(in the rows, 128 means zero)
These are runs of 6 systems, one row a step. Runs of the same system follow the same rule from any start.
Zumek, path 1 (9 x 20):
[[114 117 156 126 130 117 187 132 112  80  77  74 113 177 120 136 121  97
  149 112]
 [178 148 153 101 165 175  83 151 114 121 143 130 145 104 154 101  85 169
  154 111]
 [ 93 116 106 172 113 178 123  65 109 154 125 150 138 142 121 165 180 135
  148 143]
 [135 125 181 126 144  96 183 141 159 106  82 106 143 160 124 137  94 105
  160 171]
 [126 117 143  89 146 187  72 161 104 106 129 146 166  73 150 112 105 114
  113 122]
 [138 144 136 206  82 157 122  69  93 107 125 132 106 149 132 147 174 129
  119 144]
 [118 148 177 116 165  89 146 123 138 150 111 141 127 165 121  83  68  99
  173 168]
 [108  87 105  99 161 179  93 157  61 122 115 108 170 127 134 128 129  99
  102 100]
 [171 161 145 158  97 148 143 108 107  86 111 124  98 172 158 141 176 178
  152 141]]
deler, path 2 (9 x 20):
[[165 147 140 108 153 144 118 146 103 139 177 113 123 160 136  64  72 173
  163 132]
 [ 90  93  78 170  91 144 119 111 111 155 194 114 116 118  99 126 125 102
   92 120]
 [140 126  84 106 123  78 166 151 186 146 122 122 110 126 127 178 170 179
  126 106]
 [128 145 143  63 162 148  98 136 150 154 141 154 160  77 135  84  87 149
  149 112]
 [142 138 151 196  69 153 120  83 152 114 169 120 125  82 111 118 109 121
   95 141]
 [134 138 111 128 107  77 128 191 151 104 152 160  61 144 155 156 147 132
  135 159]
 [129 155 115 102 179  98  66 129 111 164 110 159 120 103 128 107 117 106
  104  62]
 [195 153 138 158 106 116 140  93 121 137 144  96 150 142 116  79 122 169
   76 134]
 [ 89 120  96  99  91 133 147 157 111 119 197 132  73 161 133  91 130 140
  155 149]]
Tuf, path 3, 9 rows:
[[140 126 134  89 142 174  75 148 109 118 150 129 159  69 137  87  90 127
  101  93]
 [159 135 136 203  62 123 148  97 145 113 162 116 115 132 118 134 139 141
   99 174]
 [ 81 129 109 108 162  67 137 148 124 155 113 150  75 174 124 141 126  92
  168 115]
 [150 116 126  84 150 143  99 148 129 119  91 119 188  69 135 131 134 129
   73  88]
 [155 166 150 150  72 140 159  74 142 118 162 123 117 144 123  79 140 180
  134 155]
 [ 62 109 103 138 138 117 113 141 122 145 164 147  70 131 114 144 103  73
  165 112]
 [178 100 113 124 153  97 126 173 132 126  90  92 177 118 125 164 130 123
   62 113]
 [148 186 146 100 113 113 137  93 150 146 126 170 126 139 143  81 156 185
  147 161]
 [ 56 114 139 134 111 166 122 108 143 115 151 125  99  81 108 131  93  75
  161  92]]
deler, path 4, 9 rows:
[[178 147 165 135 192 117  99 124 153 163 101 136 171 104 124 130  70 139
  140 116]
 [118 129 151 141  69 126 133 114 124 108 154 140 151 117 122  76 121  98
   77 202]
 [104 148 117 128  96 111 142 137 120  78 121 128  40 148 140 147 169 120
  146  85]
 [176 128 113 127 208 127  77 163  93 158 113 123 139 144 142 147 103 148
  136  87]
 [124 123 116 139 113 123 140  77 116 179 143 135 185 142 101  81 132 131
   85 176]
 [ 88 126 128 102  79 116 201 127 161  93 142  94  81 142 115 121 137 132
  157 111]
 [141 101 110 110 167 175  86 179 120 113 135 116 130  90 149 171 106 139
  148  74]
 [146 136 125 170 130 136 104  78 146 181 127 175 178 105 122 143 149 145
  105 176]
 [103 154 165 112 102  71 177 125 176 116 124 138  95 142 117  97 106 106
  150 165]]
vupib, path 5:
[[107 133 108  99 126 154  93 154 148 142 203 161  89  87 136 113  99 153
  168 110]
 [100  94 111 178  90 158 152  93 161 121 143  91 130  83  98 181 134 116
  111  98]
 [185 143 144 141 125  66 132 172 192 125 126 140 125 103 137 153 108 141
  103 161]
 [ 93 145 143 125 136 138  66 104 131 143 112 191 138  65 130 121 125  78
  108 122]
 [136 168 161 140  81 107 170  60 142 109 107 102 123 128 107  81 140 131
   98 105]
 [172 159 125 151 137  96  77 161  90 122 170 133  76 146 143  89  94 126
  104 110]
 [108 121  74 132 137 126 104 101 100 154 106 130 120 121 119 159 186 125
   96  53]
 [142 154 112  73 128  90 171 138 185 148 142 114 107 126 122 110 129 192
  150  90]
 [107 107 112 132 115 181  88 152 137 123 201 135 109  69 127 131  87 120
  140 106]]
vupib, path 6:
[[143 119  99 173 156 162  61 123  57 156 145 147 137 150 138 138 142 127
  115 127]
 [ 97 117  86  94 126  78 189 112 141 163 101 113 132 171 105 136 179 141
  118 119]
 [126 126 141  63 151 142 124 193 134 100 149 119 107 117 147 103  77 134
  173 110]
 [124 101 122 176 104 218 117  97 114 112 140 118 147 106 132 176 155 144
  144 129]
 [145 122 124 158 127  67 174 133 176 167 131 129 132 163 113 152 117 136
  135 189]
 [ 97 109 147  88 161 122  90 175 115 117 104 150 158  93 135 116  90  59
  105 134]
 [135 157 165 127  86 169 146  75 117  79  81 128 142 125 140 116 182 149
  127 130]
 [152 157 139 167 148  99 122 118 105 158 164 138  86 192 125  92  86 138
  166 155]
 [105  82  83 121 157 129 111 146  73 146 114  96 159 140 111 138 134  86
   75  90]]
Zumek, path 7:
[[180 107 103 166 146 137  76 175 114 127 157 105 126  98 135 167 100 130
   91  91]
 [136 169 109 138 114  83 114 108 143 159 113 194 107 144 144 140 196 154
  114 158]
 [ 74 125 133  80 118  90 182 108 155 135 112 101 133 121  90  85 110  92
  113 105]
 [172 100 101 130 121 152 114 191 109 104 189  83 126 117 134 123  93 153
   99 109]
 [124 159  97 154 123 111  95 119 139 150 145 190  70 135 147 166 178 156
  157 126]
 [103 133 133 107 148  67 175  92 171 167  76 111 151 122  89 128 121 106
  113  96]
 [155  97 104  86 111 148 138 188 131 110 169  94 171 106 134 105 114 157
   78 149]
 [103 142 107 154  83 143 103 131 137 105 172 167  55 111 145 158 165 136
  152 124]
 [136 151 146 161 159  59 135  94 171 169  96 122 115 121  98 136  93 100
  125  88]]
lobi, path 8:
[[136 175 168 155 140 125  96  97 110 130 155 139  78 134 124  71  72 115
  164 107]
 [142  97  98 178 181 122 104 125 102 195 144 116 159 156 107 146  91 116
  123 134]
 [109 104  87  61 152 130 150 156 100 147 105 135 167 173 141 125 175 149
  132 152]
 [146 159 149  90 116 161 163 106 139  91 113  94 116 132 135 108 144 189
  169  80]
 [145 107 133 166 120 150 133 148 185 117 172 101 107  84 120 173  78 143
  162 111]
 [ 58  80  99 129 105 144 123 136 140 135 136 153 145  91 114 168 145  67
  106 154]
 [121 142 155 120 101 105 141 119  98  73  55 123 129 139 136 120 175  84
   75 122]
 [193 174 190 140 132 114  99 148 126  94 133 140 111 123 154  83  82 131
  129 149]
 [105 128 128 169 146 134 107  90 120 192 172 155 128 146 108 102  80 112
  163 167]]
gogez, path 9:
[[171 147 128 156  68 135 130 141 138  72 137 137  97 120 159 163 187 165
  106 146]
 [102 176 176 136 123 119 128  82 153 123 138 150  78 117 120  84  89 112
  180 116]
 [138 111 142 138 153 115 124 115 130 137  85  89 178  93  99 130  96  82
   71  83]
 [160 140  98 158 128  84  90 154  89 131 119 163 109 164 152 148 178 122
   76 154]
 [ 84 156 116  73 134 139 129 100  94 144 144 146  99 163 127  62 141 144
  169 105]
 [145  92 107 125 132 125 179 127 151 155 155  55 172 131  90 118  87 152
  109 114]
 [125 102  94 164 113 132  96 153 149 156 171 175 131 106 138 181 141 127
  119 188]
 [ 82 147 130  61 120 145 136 124 155 108 101 161 107  96 144 140 171 139
  169  94]
 [198 154 176 129 114 114 160 130 165  94 120  84 145 109 127 103  95 164
  111 124]]
Tuf, path 10:
[[132 158 130  97 151 150 144  83 122 159 124 119 127 157 124  92 131 191
  187  90]
 [ 95  89 116 153 128 192  90 122 117 152 187 135 154  89 114 123  82 103
  133 143]
 [158  92 118 159 115 102 178 172 152 117 133  98 138 164 129 178 130 136
  123 187]
 [138 163 146  88 180 103 107 156 140 139  88 179 107 140 161 145 134 150
  189 129]
 [128 134 185 138 125 187 110  90 127  92  93 118 169  72 125 120 103  97
  124 112]
 [135 128 140 157  89 134 152 133  75  88 154 102 103 194 133  88 125 116
  123 174]
 [102 119  80 134 140 119  89 155  96 130 116 166  83 144 149 186 185 111
  131 108]
 [149 123 122 121 156 140 148  85 128 148  66  92 186 125 111 147 153 157
  115  76]
 [113 130 124 101 118 171 130 103 104 158 185 139 150 149 126  60 108 162
  158 168]]
lobi, path 11, 9 rows:
[[154 153 153 175  96  84  99 140 149 112 147 174 104 106 139 126 123 102
   87 182]
 [102 161 125 141 138  77  91  98 102 173 130 185 104 147 120  82 128  86
  109 145]
 [171 151 106 136 166  84 114 112  83 175 116 117 139 179 119  88 134 147
   87 106]
 [173 144  96  97 157 122 121 151 123 169 154 142 134 160 146 114 139 210
  155 139]
 [105 133  91 103 133 140 160  96 168 176 147 126 119 122 114 143 148 191
  180  87]
 [126  98  81 121 108 122 160 145 173 123 139  88 120  90 111 181 149 149
  103  71]
 [120 124 116 115  73 143 115 151 162  88 132 159 124  60 149 165 178 130
   91 136]
 [114 169 164 157  88  89 122  88 169 105  98 169  98  91 125 132 148  90
  102 135]
 [147 151 138 156 122  58 100 137 127 141 143 143 107 121 115  88  96  82
   66 136]]
gogez, path 12:
[[152 154 151 106 115  91 169  98 151 112  76  88 153 116 110 101 138 134
   78  87]
 [160 141 122 177 106  93  89 135 104 139 171 148 115 135 126  91 112 105
   65 165]
 [ 65 132  82 114 134 132 104  91 101 165 135 145  95 124 110 119 155 110
  128  58]
 [165 133  99  86 157  70 165 142 161 172 120 105 155 148 114 120 133 184
  113 112]
 [129 122 111 130  86 165 107 121 128 147 188 164 162 104 134  97 140 155
   99 196]
 [ 71 119 103 110  78 132 159 117 172 109 151 122  78  92 112 150 155 123
  139  85]
 [183 158 148 120 155  88 114 147 195 145 126 135 129  81 130 133  83 157
  130 108]
 [133 151 147 156  96 158  96  68 120 124 103 164 165  84 132 123 170 122
   78 141]
 [103 154 127 116  92  56 158 124 133 104 113 125  71 150 117 101 151  93
   94 106]]

Which system made each run below?
path 13:
[[166 159 131 171 106 119 124  80 114 137  98 154 144 155 138 135 190 155
   99 169]
 [ 95 143 148  98 146  93 160 137 118 129 131 128  85 189 122  85  93 106
  190 141]]
	deler
path 14:
[[182 171 190 128 148 112 120 127  95  97  81 122 136 162 148  80 106 130
  124 141]
 [147 136 146 143 159 140 116 128 124 163 181 131 126 155 124  87  52 148
  180 162]]
	lobi
path 15 (2 x 20):
[[ 76 152 133 101  81 159 120  83 157 123 152 165 110  64 121  93 143 124
  132 105]
 [154 146 150 191  89 116 148 102 150 101 160  83  81 120 110 119  93 127
  117  99]]
	vupib
path 16:
[[133 124  78 157 142  91  90 163  86 132 126 139  79 161 140 171 168 111
  102  99]
 [154 147 107  92 178  81 131 114 117 190  98 131 161 161 119  97 138 162
  115 104]]
	deler
path 17 (2 x 20):
[[100 101 112 107 163  63 180 144 158 174 104 115 143 166 103 143 109 105
  141 150]
 [117 122 101  75 100 162 127 147  79 101 159 100 129 128 133  72 146 146
   93  95]]
	lobi
path 18:
[[ 87 150 118 110 118 141 140  69 161 148  91 157 120 103 121 154 186 149
  156  86]
 [165 127 128 131 111  73 161 151 183 113 119  86 125  93 108 144 111 130
   77  93]]
	lobi
path 19 (2 x 20):
[[ 37  95  93  71 115 121 167 132 127 141 124 136 126 143 111 125 156  93
  137 135]
 [172 113  95  93 135 151 125 174 134 110 152  86 136 100 137 142 127 185
  110  72]]
	Tuf
path 20 (2 x 20):
[[ 88 101 141 157 100 167 107 104 131 132 141 162 170  84 118 134 122  77
  105 188]
 [105 127 111  98 118  93 136 170 136  84  94 125  74 120 139 168 162 103
  118  75]]
	gogez
path 21:
[[ 89  93 102  84 102 150 135 192 104  74 140 126 101 135 153 148 159 110
  129 136]
 [171 147 146 130 149 155 130 145 139 107 150 101  92 138 142 137  93 184
  200  94]]
	gogez
path 22:
[[117 153 140 118 121  92  91 139 124 105  73 190 119 109 154 149 178  88
   95 141]
 [168 187 181 136 155 102 113 100  97 110  76 130 111 164 141  87 119 127
  137 107]]
	deler
path 23, 2 rows:
[[113 156 123 115  84 115 176  55 142 151 126 125 137 144 104  80 166 160
  116 131]
 [132 131 126 128 128 101 115 180 105 106 184 111  66 150 131  89  71 105
  131 112]]
	vupib
path 24, 2 rows:
[[143 178 158 175 130 112 115  85 150 122 109 147  63 125 134 157 135 136
  171  88]
 [136 111 113 126 162  82 104 153 164 181 145 134 158  85 104 130  75  98
   85 122]]
	lobi
path 25 (2 x 20):
[[ 57 133 141  93  97 138 138 123 111  92 101 167  98 139 143 121 170  83
  152 152]
 [164 156 180 158 143 119 116 104 111  92  88  88 118 121 120 105  89  99
  107  71]]
	lobi
path 26 (2 x 20):
[[130 149 147 122 105 161  92 152  81  70 166 126  71 127 150  80 107 119
  139 104]
 [138 153 120 186 167 129  94  76  93 177 133 134  98 163 114 128 117 136
  158  88]]
	Zumek
path 27, 2 rows:
[[104 101 127 176  83 109 145 158 139  91 165 115  82 128 120 158 109  75
  115 157]
 [ 94 133 134 127 139 136  64 132  73 111 101 173 118 113 142 120 143  58
   97 119]]
	lobi
path 28:
[[105  74 120 123 150 176 159 152 117 108 101  89 150 150 132 191 132 128
  177 129]
 [ 94  91 133 124 157 164 129 113 138 147  80 147 192 114 126 181 143 105
  149 159]]
	deler
path 29 (2 x 20):
[[153 155 131 151 120  58 170 108 117 133  90 112 109 197 118 118 160 130
  103 140]
 [106 130 119  37 150 127 135 161 123 139 150 128 131 129 129  61  94 141
  150 110]]
	Zumek
path 30:
[[186 151 141 188  88 126  85 137 118 102 162 148 113 109 149 127 131 136
   79 165]
 [102 149 112 160 144  65 104  92 125 170  90 168 102 138 116 148 156  84
  106 107]]
	vupib
path 31:
[[106 138  86  96 156  80 127  97 124 208 130 139 141 137  99  87 132 135
   98  92]
 [181 133  80 122 115 117 142 138 113 138 145 102 130 160 134 126 179 201
   88 111]]
	lobi
path 32, 2 rows:
[[155 107  80  77 135  90 160 167 137 153 142  94 160 144 119 109 137 170
   83 120]
 [ 82 122 109  81 111 159 104 173 133  95 156 169  87  99 159 147 151 127
  165 128]]
	vupib
path 33, 2 rows:
[[121  95 122  81 153 143 106 183  75 120 144 109 166 133 131  82  89  96
   96 137]
 [110 130  98 160  80 162 141  60 114 128 123 120 129 129 115 143 200 150
  105 102]]
	deler
path 34:
[[134  87 111 116 177 103 117 196  94 118  91 104 145 151 138 172 122  87
  104 118]
 [157 140 119 124 146 164 101 148  69 120 134 147 115 184 170 130 161 173
  167 149]]
	gogez
path 35:
[[134 154 132 161 140  49 116 135 105 125  89 145  78 175 132 136 142  82
  107 122]
 [100 143 121  75 134 112 116 108 106 131  67 150 154 113 127 108 177 105
   78  91]]
	Tuf
path 36, 2 rows:
[[160 152 113  63 174 112 114 169 134 152 148 131 120 136 144  90 103 184
  152  93]
 [ 75  97  84 124  94 201 117 108 115 133 182 131 125  94 119 135 151 138
  139 105]]
	vupib
path 37, 2 rows:
[[153 149 142 103 104 167 155 132 173 108 154 131 119 110 149 130 134 203
  184 143]
 [122 129 183 165  90 156 153  90 187  99 130 118 141  74 112 138  93 109
  142 152]]
	gogez
path 38, 2 rows:
[[118 104 104 140  99 102 183 116 162 156 180  76 128 132  85 104  94 136
  108 124]
 [137 102  85 116 145 104 107 216 141 133 176 142  97 124 145 163 112 131
  136 138]]
	Zumek
path 39:
[[196 166 158 146 162  67 143 131 152 142  85 129 124 166 136 138 118 158
  145 136]
 [ 97 124 110  93 160 149  69 123  89 177 148 164 162 111 125  79 109 108
  113 126]]
	vupib
path 40 (2 x 20):
[[119 157 128  88 151 134 106 146 116 131 170 140  70 133 142  83  92 149
  187  89]
 [152 106 129 154 146 162 151  77 145 161 110  78 192 114  97 143 112 158
  128 103]]
	gogez
